One turn or mirror swaps these rows in pairs. Which row does each one swap with?
The rows were stretched afterwards, more along some directions than others.
Q620: [  2   5  33   7 -32  17 -33 -13  -8  21   0  -9 -19 -55  19 -19]
Q295: [-17 -26  15  -8   0  10 -19 -21  17 -26 -34   1 -30  -1   4  -5]
Q512: [ 16  19  20   7 -15 -14 -33   7  -3  20  -8 -16  29 -52  14  -4]
Q911: [ 19  33  28 -17 -13   2 -33  -1  -3  -2 -34 -25  17 -52  20  -7]
Q652: [-25 -25  10   4  19   8 -20 -19   7 -25 -13 -11 -35  13   9  -9]
Q612: [  6  -9   8 -12 -10  28 -11 -22  48 -28   3 -14  23   0   9  15]
Q811: [-15 -16   4   5   9  21 -16 -26  15 -15 -32  -6 -44  17   2  -9]
Q928: [ 12  13  13 -15   7  24 -39 -11  36 -11 -16 -28  17 -33   7  13]
Q973: [ 23  28  25   5 -13   3 -36   8  -9   9 -44  -9   0 -58  19  -4]
Q103: [-21 -12  -4   7  -8   5   0  -8  -7 -27  -4  16 -15   7  26  -3]
Q599: [ 10  18  17 -22   1  42 -36 -13  28 -15 -39  -2 -19 -36  16  13]
Q873: [ -2   0  20 -13 -20  27 -39 -21  46 -20  -1  -3  -3 -31  25  14]
Q53: [ -9 -20   6   0  13   6 -20 -19  13 -28 -32  -6 -35  12   6  -9]
Q996: [  6  -8   5  -1   2  17  -2 -16  27   3  -3 -14   0  12 -15   8]
Q892: [  2  10  -3   1  -2  41 -13 -27  38 -11  15 -14  10   4   3   8]
Q383: [-16 -12 -10   3 -16   4  12  -7   0 -27 -16  33 -14  13  16   1]
Q336: [ -8  26  28 -13 -22   8 -13  20  -3  -7 -15  -4  29 -45  11  -6]
Q749: [  8   8  22   3  -4   1 -15   2 -14  21 -18 -24  -6 -46   8 -17]
Q673: [ 24  23  17   7  -9  -6 -16   2  -8  19  -3 -22   0 -18  22  -3]
Q18: [ -9  17  27  -1 -36  19 -36  -4  10  -1  -9  -9  18 -61  34   0]
Q891: [ 24  -4   1 -13  -1  17  -8 -15  27  -8  -6  -3 -21  -8   6   6]
Q384: [-29 -11  -1  -1 -10   7   3  -8 -10 -21 -14  27 -16   0  23  -8]
Q770: [-10 -28   5   2  11  18 -18 -23  26 -31 -17 -12 -31  11  13  -6]
Q163: [ -1  25  12 -19  12  43 -10 -11  32 -22  -9 -27   5 -10  20  19]
Q119: [-15 -13   3  -3 -30   0   3  -9  -3 -23 -23  30  -8 -10  21  -3]
Q343: [  3  12  18  27 -10   0 -23 -11  -5  30  11 -26  13 -23   1 -19]
Q108: [ 13  12  23  -4 -10 -20 -21  19 -23   1 -26  -5  11 -34  -9 -19]
Q571: [-12  -8   5   2  22  18 -22 -20  11 -21 -37 -15 -35  10   7  -9]
Q988: [-22  -2  -5   4  -6   7   2  -9  -9 -14 -10  27 -19   3  27  -6]
Q385: [ -4  -4   4 -13  19  -4 -24   1  16 -27   8  -5  -3 -13   3  -8]
Q831: [-25 -20  10  -1  13  15 -16 -18   5 -15 -34  -8 -38  10   0 -12]
Q636: [ 15   0  18  -7 -22  39 -24 -26  38 -25  -1  -4 -18 -29  14   7]
Q677: [  7  -3  23  10 -23  -6 -19  -5   2  12   0 -22  29 -28  12 -10]
Q606: [ 12   8   4  10 -16  11   5   0   2  10 -17 -21  25  -9  -8   2]
Q875: [ 18  18  22 -22  -7  -7 -22  -7  20 -17  -8   4   8 -31  21   6]
Q841: [ 25  12   9 -28 -11  27 -26  -4  40 -28 -22 -11  -1  -4  -1   9]
Q952: [  3   7   8  -1   5 -16 -32  11 -18   2  -5 -19   2 -29   5 -25]
Q634: [-29  -6  -4   7 -17  18  10 -13  -3 -17 -12  31 -19   3  22  -3]
Q876: [ 16   6   7 -27   3  16 -18   0  23 -37 -28  -3   2  -5 -13   4]
Q964: [  0 -14   3 -12   1   0   0 -16  25  -9   3  -8  -1  -5  -3   8]
Q534: [  9  -3  10   6 -14 -19  -5  -2 -11  19  -7 -21   8 -25   0  -9]
Q41: [-29 -17   3   4 -14  12  -1 -11  -6 -11   0  18 -17  -6  31 -11]

Q103 pairs with Q652
Q53 pairs with Q384
Q41 pairs with Q770
Q599 pairs with Q973
Q891 pairs with Q749

